In the rows, zero is written as 128.
Turns in one plane each, and the order they were made in; the first pair answered:
turn davif:
[182 141 111 136 162 130 145 138 160] => [172 154 108 111 142 127 114 101 166]
[108 138 116 127 129 110 144 117 123] => [115 132 122 137 134 115 154 133 126]
[140 127 106 130 127 129 172 133 127] => [148 145 115 116 123 138 162 128 146]
[139 141 121 136 138 108 138 127 128] => [143 145 127 135 137 108 135 129 132]
turn runem:
[112 163 112 110 138 100 106 104 104] => [136 167 158 111 145 149 115 142 147]
[103 107  95 125 116  86 116  99  77] => [140 179 132  74 119 126 110 100 151]
[126 176 141  90  99 100 111 102 145] => [141 132 183 124 113 156 134 167 159]
turn Riri:
[ 96 108 115 135 114 130 110 105  94] => [ 98 124 118 122 110 125 100  94 101]
[143 129 136 113 125 137 140 145 141] => [142 128 135 114 128 136 145 147 140]
[144 144 116 104 115 111 152  96 128] => [142 118 109 131 123 114 170 114 113]
turn Girat:
[105 117 189 108 121 171  95 145 176] => [ 96  64 150 168 149 135 145 176 116]
[140 121 139 130 161 149 191 169 147] => [142 145 121 120 166 124 195 156 145]
[122 135 106 124 129 107 126 116 117] => [120 142 119 110 123 128 109 113 137]
Then:
Between the rows of a pair lie 2 to 3 turns.
[139 108 168 104 101 167  92 100 173] => [116  48 122 171 119 120 140 125 104] : runem, runem, davif
[120  90 135 157 135 146 153 153 110] => [111 151 119  96 111 120 108  88 130] : runem, Girat
[ 82  77 173 142 108 179 109 139 144] => [106 142  90 152 150  85 197 146 118] : Girat, Girat, davif
[123 184  97  85 112  84 107  73 138] => [152  95 162 164 146 169 167 193 150] : runem, Girat
[145 167 136 121 159 133 137 115 154] => [112 135 112 133 147 104 117  87 107] : Girat, runem, runem
[140  90 169 143 133 183 137 169 141] => [122  57 147 163 129 159 135 158 106] : davif, Girat
[ 87 123  77 124 112  82 117  96  74] => [126 116 181 114 112 201 103 154 153] : runem, Girat
[112 122  88 117 123 107 110  84 116] => [136  95 140 145 140 175 130 150 146] : runem, runem
[119 124 107 111 118  68 119 134 121] => [113 126 122  98 106  84  93 125 130] : Girat, davif, Girat
[104  77 114 154 141 108  98  97  59] => [158 186 158  84 140 147  94  96 161] : Girat, runem
[121  81 162 170 141 210  96 133 137] => [117 145  53 161 158  83 140  89  85] : davif, Girat, Girat
[ 83  59 138 148 102 112  84  97  75] => [ 91  51 134 168 110 112 103 115  70] : runem, Girat, Girat
[107  65 170 145 128 164 133 142 120] => [144 153 133 130 167 112 198 153 140] : Girat, davif, Girat
[113 120  95 143 129  86 139 115  96] => [125 158  94 120 127  84 134 100 120] : runem, davif
[140 103 154 111 132 183  84 125 131] => [159 163 132  86 144 151 107 118 156] : Girat, runem, runem
[113 123 120 156 152 140 176 156  85] => [131 192 126 107 150 143 163 135 128] : runem, runem
[172 178 139 109 145 145 147 152 168] => [157 154  91 138 153  92 175 150 114] : runem, Girat
[172 179 143 110 157 124 190 154 125] => [148 169 109 119 153  84 191 128  92] : Girat, runem, Girat
[104  83 146 143 115 148  98 128 126] => [120 119 100 153 141  92 155 140 107] : Girat, Girat, davif
[125  61 132 188 138 131 151 178  98] => [168 178 168 104 132 164 127 158 192] : Girat, runem, Girat
[128  94 177 143 115 188 111 146 150] => [131 159  84 136 139  72 162 111 110] : Girat, Girat
[142  98 151 122 149 146 130 191 141] => [116  89 158 104 124 152  80 156 137] : Riri, davif, runem
[146 115 173 133 133 166 135 158 153] => [155 168 120 115 143 104 160 132 143] : Girat, Girat, davif
[127 110  69 154 158  63 193 129  93] => [138 143 181  79 114 180 100 109 197] : Girat, Girat
[ 82 123  89 123  96  70  87  64  81] => [134 211 134  70 107 119  90  81 171] : Riri, Riri, runem
[121 152 136 114 113 125  94 112 144] => [145 146 133 143 142 124 147 150 141] : Riri, Riri, davif
[118  99 162 112 103 168  90 127 156] => [ 93  75 126 122 103 130  88 105 115] : runem, runem, Girat
[109  79 104 151 128 110 144 130  84] => [128 128  89 140 146  87 180 138  95] : Girat, davif
[101  96 132 127 105 124  86  93 116] => [125 101 167 126 111 167  91 120 146] : runem, runem
[ 96  74 133 143 109 155  93 107  93] => [128 181 115  86 116 120 108  82 137] : Girat, runem
